In the rows, zero is written as 128.
Z: rows in 4 groups, each row roughly a mix of its group's directions
Z (92 x 10)
162,146,153,141,104,133,130,162,87,134
151,173,104,132,106,117,131,165,104,120
115,98,132,118,147,137,78,93,142,113
115,134,164,118,118,145,109,150,133,182
108,72,123,146,141,133,113,105,99,143
101,81,126,111,161,126,111,100,149,130
114,134,169,173,118,110,134,133,128,90
124,160,110,140,129,68,110,122,112,115
165,166,129,135,97,143,127,162,103,120
121,138,96,123,163,131,134,73,111,123
140,141,126,133,107,196,128,122,149,131
114,136,175,158,109,114,126,137,129,85
117,159,115,92,139,119,151,112,112,173
131,157,100,99,162,115,142,92,110,141
109,127,129,139,131,132,79,80,146,111
151,136,143,129,113,132,171,174,105,142
134,157,108,89,150,121,149,103,106,159
134,133,144,132,117,111,164,182,98,132
139,166,146,108,104,111,145,163,162,131
126,93,123,150,146,153,113,99,83,128
128,154,99,105,167,116,135,86,112,139
173,164,141,138,100,131,151,148,107,134
110,139,139,83,107,100,135,150,166,128
143,146,92,171,105,112,132,135,156,105
128,153,96,109,167,113,132,85,115,130
105,119,181,91,126,141,121,125,100,133
146,144,146,138,114,111,183,155,113,147
126,159,102,99,163,114,136,93,113,149
120,118,182,127,168,107,134,136,120,104
133,124,141,130,114,176,175,149,139,148
125,137,100,184,126,108,161,114,119,128
124,148,152,109,114,107,121,172,141,169
79,124,129,162,142,131,97,100,145,133
123,131,110,176,149,102,167,112,111,131
97,82,119,108,162,123,115,105,148,129
120,129,99,129,84,163,124,111,114,164
146,128,122,173,161,101,134,139,157,103
135,175,134,95,110,113,138,154,159,115
112,103,126,173,128,130,105,119,147,84
93,82,119,108,160,131,118,109,150,130
98,99,128,125,149,128,90,87,149,118
142,147,130,136,102,193,140,134,140,133
97,97,143,164,87,147,133,140,139,122
157,127,87,88,155,125,119,138,152,141
151,105,176,148,112,153,143,138,108,149
144,125,106,191,146,124,132,127,155,124
135,119,164,143,177,102,128,141,142,100
143,96,142,172,134,153,128,120,91,146
68,125,133,146,114,140,130,111,133,163
90,92,114,114,159,114,102,104,145,122
141,160,152,118,103,113,149,164,164,136
120,93,114,147,152,151,112,91,93,124
106,72,134,158,132,119,128,121,132,162
121,97,134,167,103,129,122,146,147,84
138,126,134,70,114,150,94,144,143,132
128,176,118,97,119,107,132,149,163,111
139,155,105,132,106,189,129,134,144,129
131,176,113,120,128,110,141,141,178,119
113,122,112,140,97,164,132,104,104,169
114,75,136,164,127,119,128,128,125,165
144,105,132,186,138,148,133,120,104,149
149,137,151,137,113,142,187,136,130,154
141,111,115,182,148,146,122,112,94,138
137,120,161,129,180,100,130,143,141,101
158,145,113,176,140,145,122,127,88,126
136,114,104,169,146,139,110,113,80,129
127,120,149,60,144,136,114,134,118,137
130,104,165,156,117,149,88,151,147,123
105,131,132,76,109,95,124,148,153,125
157,178,120,143,96,139,135,154,110,124
115,95,119,165,103,138,141,123,133,82
111,128,118,133,136,126,78,81,147,112
120,136,105,125,136,116,68,101,133,104
99,144,135,111,139,144,126,105,117,186
111,89,99,161,150,127,110,105,104,138
139,123,161,113,172,103,119,148,147,97
132,130,163,104,160,95,127,147,135,91
185,124,131,122,151,126,106,139,128,90
187,137,139,101,152,128,108,146,123,121
155,168,143,151,93,141,147,153,110,126
127,130,117,188,146,104,159,118,124,119
134,124,145,72,115,149,92,144,142,127
154,116,148,117,130,106,177,154,108,150
148,176,129,93,127,147,129,126,120,91
132,166,122,149,98,175,150,133,143,133
166,121,127,140,144,112,102,141,140,76
122,136,89,126,78,154,127,114,117,155
168,156,160,132,107,148,139,154,101,126
114,129,155,69,105,142,115,131,107,133
137,111,110,158,134,117,122,118,137,66
115,116,155,143,86,123,129,177,147,133
122,115,136,123,148,64,107,118,109,119

the three rows of each list that fit no group, in list order (the others fit one group, some only roughly)
    J229: 125,126,122,64,117,149,126,124,104,152
    J821: 75,107,132,164,106,148,131,113,134,134
    J488: 145,176,122,134,115,105,141,170,150,136
    J482: 145,109,121,175,163,127,114,110,94,123
    J163: 146,139,131,92,138,157,144,112,102,172
    J266: 129,144,121,87,90,99,102,149,134,108
    J790: 126,142,102,127,175,122,120,78,124,117
    J984: 147,137,143,92,137,161,132,120,105,174
    J743: 95,97,122,163,110,159,140,101,123,109
    J455: 180,149,120,95,160,112,121,132,118,118
    J375: 173,139,131,85,127,135,153,145,104,143
    J323: 144,152,163,87,119,143,101,141,131,158
 | J482, J266, J323
    J383: 104,88,136,168,96,135,117,133,119,101
    J504: 134,136,131,188,126,107,132,137,150,95
    J240: 129,166,111,89,152,108,135,115,114,163
    J372: 151,161,118,109,115,133,122,139,113,72
    J395: 155,164,119,86,149,98,136,135,118,148
    J918: 161,158,128,97,145,90,119,159,133,133
    J708: 107,69,141,144,133,140,127,100,117,150
    J836: 123,91,122,181,149,139,135,108,132,151
    J841: 121,130,163,179,105,139,113,133,145,100
    J788: 130,141,134,134,122,92,178,162,106,134
    J578: 138,187,111,105,117,125,119,150,155,124
    J805: 86,90,112,100,135,101,115,115,149,130
    J421: 155,184,140,105,119,142,137,141,130,101
 | J383, J372, J578
    J94: 131,127,134,197,145,114,139,125,137,111
    J569: 105,98,148,174,114,149,101,131,147,116
    J494: 126,137,157,159,93,126,106,143,152,89
    J606: 88,105,137,152,98,162,144,112,126,149
    J705: 120,167,110,107,169,107,114,98,126,145
    J510: 106,111,145,187,101,136,132,132,141,112
    J921: 124,137,110,182,134,121,162,103,127,103
    J150: 164,141,142,151,130,166,130,124,82,119
    J350: 146,151,94,103,165,99,132,100,119,116
    J181: 139,127,159,110,133,169,113,127,115,176
    J891: 135,138,121,117,126,124,77,125,122,75
    J878: 127,123,183,153,139,121,114,144,146,93
    J637: 125,85,142,131,141,161,119,96,90,127
 | J510, J921, J891
    J325: 142,141,137,95,144,157,130,111,105,176
    J766: 87,115,103,88,128,95,110,132,144,123
    J701: 135,119,98,86,163,129,141,117,113,165
    J597: 125,157,133,81,98,104,127,161,138,120
    J447: 147,174,118,105,143,127,101,124,126,87
    J662: 91,105,124,74,123,104,115,118,131,121
    J496: 106,148,131,78,103,104,151,145,142,114
    J457: 165,161,142,141,134,171,132,118,107,106
    J169: 100,133,98,87,122,86,110,140,138,120
    J975: 105,118,160,76,127,140,129,123,96,144
    J752: 173,146,124,105,140,92,123,160,134,109
    J486: 123,119,114,187,153,124,155,108,114,141
    J936: 167,136,143,128,111,134,177,154,108,114
    J690: 102,159,102,143,131,90,92,120,129,106
 | J447, J496, J936
    J845: 153,149,128,94,166,141,116,105,109,159
    J411: 85,115,123,142,122,162,142,87,118,148
    J27: 120,129,98,150,131,87,136,126,142,79
    J571: 98,114,138,133,105,169,153,110,114,163
    J779: 144,166,103,120,123,137,127,125,143,72
    J846: 120,139,152,100,99,100,140,163,163,138
    J652: 144,143,145,94,139,153,126,121,110,181
    J902: 100,102,106,142,176,128,141,99,121,109
    J92: 100,101,173,155,105,119,136,137,130,99
    J718: 132,159,81,143,156,138,114,103,121,102
 | J779, J902, J92
    J220: 110,101,161,95,98,103,127,155,131,145
    J193: 148,97,147,100,136,128,169,159,114,150
    J155: 117,88,122,148,154,161,127,86,117,125
    J683: 155,166,108,104,116,130,132,161,162,144
    J415: 135,179,112,92,125,115,129,143,136,94
    J905: 83,120,138,133,88,139,159,136,133,158
    J333: 132,167,125,87,145,109,137,128,120,171
    J677: 149,164,118,87,158,110,127,120,117,158
    J915: 180,146,127,101,144,102,118,156,124,112
    J238: 109,83,130,142,108,129,156,129,116,172
    J21: 121,106,144,70,116,130,102,136,145,107
    J508: 112,123,142,109,95,88,134,169,136,152
 | J683, J238, J21
    J838: 108,133,120,117,165,116,137,68,121,126
    J433: 95,99,89,128,152,120,104,98,112,122
    J837: 133,102,134,129,146,169,120,90,92,111
    J693: 173,146,142,155,93,142,154,147,123,120
    J310: 120,166,125,93,139,100,131,135,126,174
    J630: 126,82,162,155,116,128,139,137,129,167
    J685: 138,88,159,137,126,159,128,115,84,136
    J694: 98,132,115,101,125,96,133,133,182,130
    J593: 151,171,133,104,121,144,122,135,93,93
    J862: 110,147,122,108,168,110,137,87,100,144
 | J838, J693, J862
    J910: 121,113,136,79,136,157,116,118,109,167
    J211: 129,100,125,106,147,159,82,101,143,122
    J68: 112,123,131,183,136,127,158,106,101,146
    J326: 94,104,139,175,107,133,118,140,151,106
    J972: 137,112,114,158,174,132,126,125,93,160
    J560: 155,113,154,138,115,121,103,176,146,103
    J108: 94,123,139,98,102,105,147,125,163,157
    J115: 91,85,114,136,135,100,123,119,155,153
    J134: 119,143,135,187,96,118,135,129,133,101
    J871: 158,124,148,153,119,150,125,139,72,134
    J356: 130,133,100,160,105,126,105,134,164,88
 | J972, J108, J356
    J784: 83,102,124,162,94,134,142,119,139,109
    J512: 112,114,185,164,147,118,128,128,131,109
    J349: 167,146,151,134,110,108,148,162,94,131
    J551: 136,94,146,170,144,162,142,101,126,143
    J427: 169,173,126,139,96,146,117,143,111,119
    J521: 141,126,117,143,103,193,143,129,136,117
    J132: 150,168,119,80,137,126,138,107,107,145
    J532: 137,147,147,147,102,161,176,143,131,147
    J70: 142,172,126,140,93,149,149,163,115,127
    J297: 151,173,154,137,92,129,136,154,125,148
 | J521, J132, J297
    J128: 94,122,109,81,126,98,119,125,159,117
    J385: 158,140,135,156,134,162,127,122,76,123
    J366: 145,101,148,137,83,149,147,165,129,114
    J787: 129,100,100,126,138,140,118,95,75,133
    J518: 108,68,150,131,119,119,129,127,136,160
    J39: 130,145,134,100,141,158,135,107,102,178
    J216: 114,120,185,160,150,119,126,132,125,102
    J849: 110,101,168,130,91,140,123,159,151,116
    J832: 133,155,116,100,173,130,119,88,115,146
    J88: 110,104,168,94,110,125,141,135,166,144
    J720: 139,176,108,115,146,148,132,106,142,91
    J946: 154,103,104,182,133,126,132,129,141,100
    J762: 123,129,156,102,125,164,125,124,112,180
 | J787, J849, J946
    J658: 136,110,122,73,109,156,102,132,152,124
    J451: 122,138,150,105,147,70,134,114,106,114
    J177: 119,167,97,88,142,126,121,119,139,93
    J329: 93,92,92,138,140,97,104,127,119,139
    J430: 146,116,136,151,121,106,106,160,151,81
    J771: 126,171,102,99,143,124,133,113,162,99
    J112: 122,116,174,87,116,155,100,141,126,136
    J426: 166,150,140,107,137,91,117,168,136,134
    J704: 85,121,134,137,116,156,135,99,113,170
    J464: 124,161,129,106,124,116,144,140,188,118
    J124: 129,172,109,113,111,130,147,150,172,114
    J107: 116,89,138,169,102,154,124,128,136,96
 | J658, J451, J124
    J901: 151,185,123,141,117,120,143,156,153,131
    J11: 128,172,88,108,146,127,120,111,140,94
    J529: 152,184,127,109,130,144,138,125,146,95
    J794: 112,113,158,82,125,153,116,121,99,154
    J792: 151,107,163,141,104,138,109,173,144,116
    J528: 104,116,104,162,125,107,130,115,137,77
    J282: 118,133,104,87,136,138,125,122,130,185
    J81: 134,134,96,159,162,151,120,95,102,113
    J638: 117,140,121,72,113,97,116,153,113,114
    J501: 143,160,137,116,130,104,130,165,170,154
    J744: 149,94,173,118,130,147,160,135,117,150
    J452: 111,166,106,112,161,89,121,111,132,147
    J982: 152,149,149,139,114,93,168,150,104,140
    J935: 128,136,112,180,148,111,107,114,154,100
 | J282, J501, J935
